D: [-3.58 -6.96 -5.58  3.89  3.54  2.85  0.93 -4.35 -8.82 -8.57 -6.19 -6.65
  4.75 -4.89 -7.84  1.62  5.26 -4.50  2.41  4.96  5.88 -2.04  7.31 -8.43
  8.83 -3.90  2.32 -0.67  2.15  0.83 -7.06  8.55  2.27 -5.41 -0.57 -8.67
 -0.80 -5.32  2.61 -7.57 -0.11  6.49 -0.85  4.76 -4.25  6.17  5.20  1.83
  7.81 -2.70  4.79 -4.25]
C: [-3.54  5.11 -3.55  5.11  0.16  0.96 -1.60 -4.22 -2.28 -7.96 -0.60  7.84
 -1.58 -4.22  7.36  7.05  2.75 -0.03 -6.97 -2.93 -4.74  3.66  3.04 -8.35
 -4.39 -6.49 -1.07 -0.27 -7.29 -0.41  4.92 -7.06 -5.77 -5.67 -4.25  7.81
 -7.90  5.08  2.56 -1.81  7.54 -3.97 -0.34 -6.09 -1.96 -8.74 -7.47 -0.60
 -1.22 -0.59  4.37 -7.56]
T: [-5.71 -7.91 -3.55  5.11  0.16  0.96 -1.60 -4.22 -2.28 -7.96 -0.60  7.84
 -1.58 -4.22  7.36  7.05  2.75 -0.03 -6.97 -2.93 -4.74  3.66  3.04 -8.35
 -4.39 -6.49 -2.64  1.21 -3.23  1.69 -8.62 -4.23  3.77  7.59  5.63  7.01
 -8.87  6.01 -3.63 -5.80  6.80  2.47 -7.21 -6.00  0.10  2.57  2.46 -2.64
  6.80 -1.98  3.60  0.78]
A: [-2.70  3.69  3.60  0.01 -0.58 -5.98 -1.52 -4.39 -3.08 -7.78  1.00  7.49
 -6.30  4.38 -3.21  2.99  8.15  1.64 -8.81 -5.59 -8.64  6.78 -4.95 -8.67
 -7.47 -5.77 -1.60  3.91 -0.12 -1.39  7.16 -4.29 -4.84 -0.94  2.70 -2.70
  4.58  4.53  4.70 -8.16 -5.71  4.14  7.08 -7.23 -1.72 -0.56  5.19 -2.66
  0.06 -6.49 -1.13  8.66]
X: [-0.60  7.84 -1.58 -4.25  7.36  7.05  2.75  1.60 -1.75  4.57  4.62  1.49
  6.42 -1.76 -6.12 -5.43  0.96  6.86  6.65  8.07  1.67 -7.38  1.11  6.20
  0.45  5.38 -8.33 -3.25  6.55  5.02 -7.17  3.44 -7.90  0.71 -1.46  3.44
  1.07 -2.53  8.35  7.62 -6.92 -6.76 -2.21 -5.63 -7.54  2.46 -0.15 -7.94
  8.51  2.75 -5.49 -6.85]
find: [-5.71 -7.91 -3.55  5.11  0.16  0.96 -1.60 -4.22 -2.28 -7.96 -0.60  7.84
 -1.58 -4.22  7.36  7.05  2.75 -0.03 -6.97 -2.93 -4.74  3.66  3.04 -8.35
 -4.39 -6.49 -2.64  1.21 -3.23  1.69 -8.62 -4.23  3.77  7.59  5.63  7.01
 -8.87  6.01 -3.63 -5.80  6.80  2.47 -7.21 -6.00  0.10  2.57  2.46 -2.64
  6.80 -1.98  3.60  0.78] -> T

zefa: [1.24 1.65 1.70 2.73]
teti: [0.80 1.65 2.24 2.50]
fitas: [-0.13  1.79  5.09  1.26]
ker: [-0.09  1.76  5.22  1.25]
vud: [7.00 1.92 1.01 0.89]
vaga: [2.02 1.65 1.33 2.58]
Ses: [0.19 1.66 3.41 1.90]
Geluk: [1.28 2.76 1.64 0.49]
Fusen: [1.85 2.76 1.39 0.50]
goka: [-0.07  2.07  4.56  0.72]
Tir: [2.24 2.72 1.32 0.45]
Bimiz: [1.66 1.66 1.47 2.67]
back: [2.76 1.28] -> Geluk
back: [2.73 1.70 1.65] -> zefa
back: [1.64 2.76 1.28] -> Geluk
back: [5.09 1.79] -> fitas
back: [0.45 1.32] -> Tir
key -> tag
[1.85] -> J757
[2.24] -> J531
[1.39] -> J61
[0.19] -> J975
[2.02] -> J560
[0.50] -> J453
join Fusen 0:  -> J757

Kar: [-0.20  0.12  0.16 -0.03 -0.13  0.36  0.14  0.37  0.06]
gaf: [-0.23 -0.01 -0.34  0.01 -0.18 -0.12  0.70 -0.67  0.64]
kabal: [ 0.23 -1.63 -1.57  0.62  0.19  0.43 -0.33  0.45 -0.61]
Suris: [-0.04  1.43  1.08 -0.37 -0.01 -1.03  0.19 -1.05  0.54]
Vef: [-1.14  4.78 -2.54  4.69  0.74 -8.57 -0.86 -5.99  0.21]
Pumu: [ 0.33 -0.04 -0.63  0.08  0.22 -1.42  0.29 -1.97  0.52]
voze: [ 0.73 -2.34 -2.04  0.83  0.45  0.43  0.19 -0.33 -1.32]
tola: [ 0.35  1.48  1.85 -0.37  0.30 -0.57 -1.25  0.62 -0.82]
Table of tags by key:
[0.08] -> J801
[-0.03] -> J606
[0.30] -> J413
[-0.36] -> J189
[-0.37] -> J25
[-0.38] -> J232
[0.07] -> J506
join tola 3:  -> J25
find: [-0.04  1.43  1.08 -0.37 -0.01 -1.03  0.19 -1.05  0.54] -> Suris
back: [ 0.45 -0.33  0.43  0.19] -> kabal
back: [ 0.21 -5.99 -0.86 -8.57  0.74  4.69 -2.54  4.78] -> Vef
back: [0.06 0.37 0.14] -> Kar

